In the rows, 128 means zero.
One turn moves each row of this set onto another row. After a few examples, where does it send each row asked below?
Z526: [152 110 136 105 143 134 104 108 129 135 150 180 140 109 118 114 123 144]
Z466: [171 135  83 126  85 137 123 132 145 113 139 134 121 117 132 103 143 145]
Z945: [130 125 129 118 149 153 131 131 150 118 144 173  97 122 154 110 151 144]
Z172: [160 118  74 143 123 104 138 131 130 113 152 129 133 104 130 118 144 158]
Z983: [107 123 170 128 128 113 114 128 107 127 102 135  90 131  90 109 152 136]
Z212: [172 116  84 150 132 121 155 128 110 115 133 120 123 102 130 153 124 145]
Z229: [138 132  86  84 114 115 103 106 122 124 117 128 106 148 118  84 122 121]
Z930: [162 128 190 120 122 130 140 128 122 136 145 109 125 140 139 101 148 113]
Z635: [121 129 164 108 134 137 146 118 113 168 133 127 124 130 139 154  93 124]
Z785: [132 134 100  83  85 119  93 117 113 133 118 119 109 155 125 137 111 124]
Z441: [159 163 147 140  93 161 133 118 118 150 123 136 141 145 131 118  97 140]
Z704: [169 129 161 121 140 127 131 121 100 129 108 118 170 153 119 150 145 138]
Z420: [164 120  90 165 103 143 127 137 122 104 144 120 116 100 133 109 140 125]
Z167: [136 114 162 161 134 122 141 127 119  91 117 113 120 170 127 123 164 140]
Z87: [126 154 168 105 149 106 132 127 107 154  96 130 108 116 108 104 143 126]
Z216: [147 134 103 131 158 130 139 129  90 127 118 150  74 172 135 113 134 139]
Z448: [148 124 115 151 151  77 112 111  87 100 128 115 133 104 115 122 151 132]
Z936: [ 77 128 143 103 120 108 140 121 120 133 118 106 135 136 157 102 116 132]
Z476: [130 130 137 159 136 141 160 129 104 136 138 133 127 143 136 169 115 171]
Z55: [144 120 120 118 155 143 111 148  82 152 163 147  99 134 137 102 152 121]
Z991: [124 124  80  71 148 119 131 126 116 131 124 122  97 141 140 136 140 138]
Z178: [176 117  88 107 101 123 147 126 134 127 146 134 113 116 128 144 128 161]
Z583: [140 140 164 182 111 115 157 109 115 112 119 107 117 141 139 134 125 133]
Z370: [147 153 171 153 111 144 145 132 113 141 139 105 142 115 156 138 142 118]
Z162: [108 100  85 104 139 110  95 126 110 121 152 123 118 126 121 103 153 130]
Z367: [124 131 145 190 121 135 127 130 112 131 165 126 138 123 134  96 123 141]
Z57: [ 95 127 130 169 157 121 119 120 101 128 120 126 165 133 127 135 121 130]
Z820: [ 75 112 139 108 106 112 128 112 115 120 109 115 135 152 135 120 111 146]
Z587: [161 119 143  86 119 126 128 122  97 130 135 121  90 111 125 172 142 136]
Z844: [156 165 124 128  99 141 108 124 120  97  99 117  95 129 138  99 159 112]
Z715: [108 141  90 120 116 108  88 139 113 127 146 106 126 127 150  97 147 109]
Z186: [112 122  90 108 140  76 131 123 106 126 136 109  99 142 145 147 122 138]
Z389: [163 123 108 121 139 133  94 117  75 139 124 160 123 161 101 106 122 131]
Z463: [148 129 163 162  99 136 124 113  99 125 122 116 159 134 118 163 127 138]
Z761: [145 136 110 131 157 124 128 102 139 105 104 179 128 141 128 110 125 156]
Z211: [104 142 154 154 101 158 118 121 133 124 113 129 109 155 136 100 112 111]
Z703: [190 126 103 125  89 146 139 122 121 126 133 125 109 106 123 134 109 129]
Z539: [ 80 127 137  94 111 128 116 126 113 136 111 112 160 137 145 119 123 135]
Z626: [109 143 153 118 149 129 113 142  99 137  86 134 126 126 101 133 168 138]

Z441 turns into Z367
Z785 turns into Z715
Z936 turns into Z820
Now find these:
Z57 turns into Z635
Z420 turns into Z212
Z945 turns into Z761
Z172 turns into Z178
Z583 turns into Z463
Z216 turns into Z389
Z704 turns into Z930
Z587 turns into Z844
Z991 turns into Z229
Z983 turns into Z626

One turn moves each row of this set onto another row. After a few examples, where does it send each row asked below?
Z203: [122 148 154 155  95 129 101 133  97 157 129 103]
Z288: [127 106 125 109 106 162 118 106  94  85 122 142]
Z88: [139 132 153 148 105 122 137 130  87 158 120 102]
Z312: [ 95 121 120 121 104 106 131 105 106  87 128 166]
Z892: [108 116 139 118  83 144  99 116 162 127 154 150]
Z745: [116 181 145 104  86 143 116 150 114 131 127 131]
Z658: [125 114 129 162 105 112 131 115  67 141 143 145]
Z132: [136 151 125 110  93 127 120 104 132 145  82 153]
Z185: [104 104 101 144 129 119 147 126 129 135 156 154]
Z611: [140 128 144 100 102 173 113 117  89 103 122 130]
Z812: [108 108 107 166 130 123 132 146 142 118 142 142]
Z725: [128 142 114 127  83 121 113  99 116 132  76 157]
Z478: [100 107  92 153 116 122 147 141 138 131 131 122]
Z867: [126 144  91 126  81 127 125 114 119 132  87 170]
Z354: [123 104 131 116  88 138 125 107 126 129 166 182]
Z610: [126 150 163 111  95 117 126 109  77 116 123 150]
Z788: [131 102 139 169 128 109 133 121  92 121 136 148]
Z68: [132 124 140 133  60 144 109 117  88 135 157 169]
Z805: [123 145 131 157 117 143 117 169 142 145 138 116]
Z624: [121  96 122 158 115 105 149 112  91 130 123 128]
Z840: [120 143 122 142 106 139 135 159 134 159 127  97]
Z439: [133 153 102 110  92 135 132 118 133 147  92 167]
Z139: [116 135 148 134  57 151  82 126 124 135 144 139]
Z54: [103 137 125 138 118 136 115 144 160 152 142 111]
Z121: [146 140 162 161 116 129 119 143  92 148 132 121]
Z779: [ 85 151 101 114  94 134 122 146 145 100 132 149]
Z48: [115 116 105 108 103 174 116 128 119  86 126 139]
Z541: [129 138 124 100  99 186 112 138 114 105 126 126]

Z478 turns into Z624
Z288 turns into Z611
Z867 turns into Z725
Now find these:
Z121 turns into Z805
Z139 turns into Z892
Z203 turns into Z54
Z779 turns into Z312

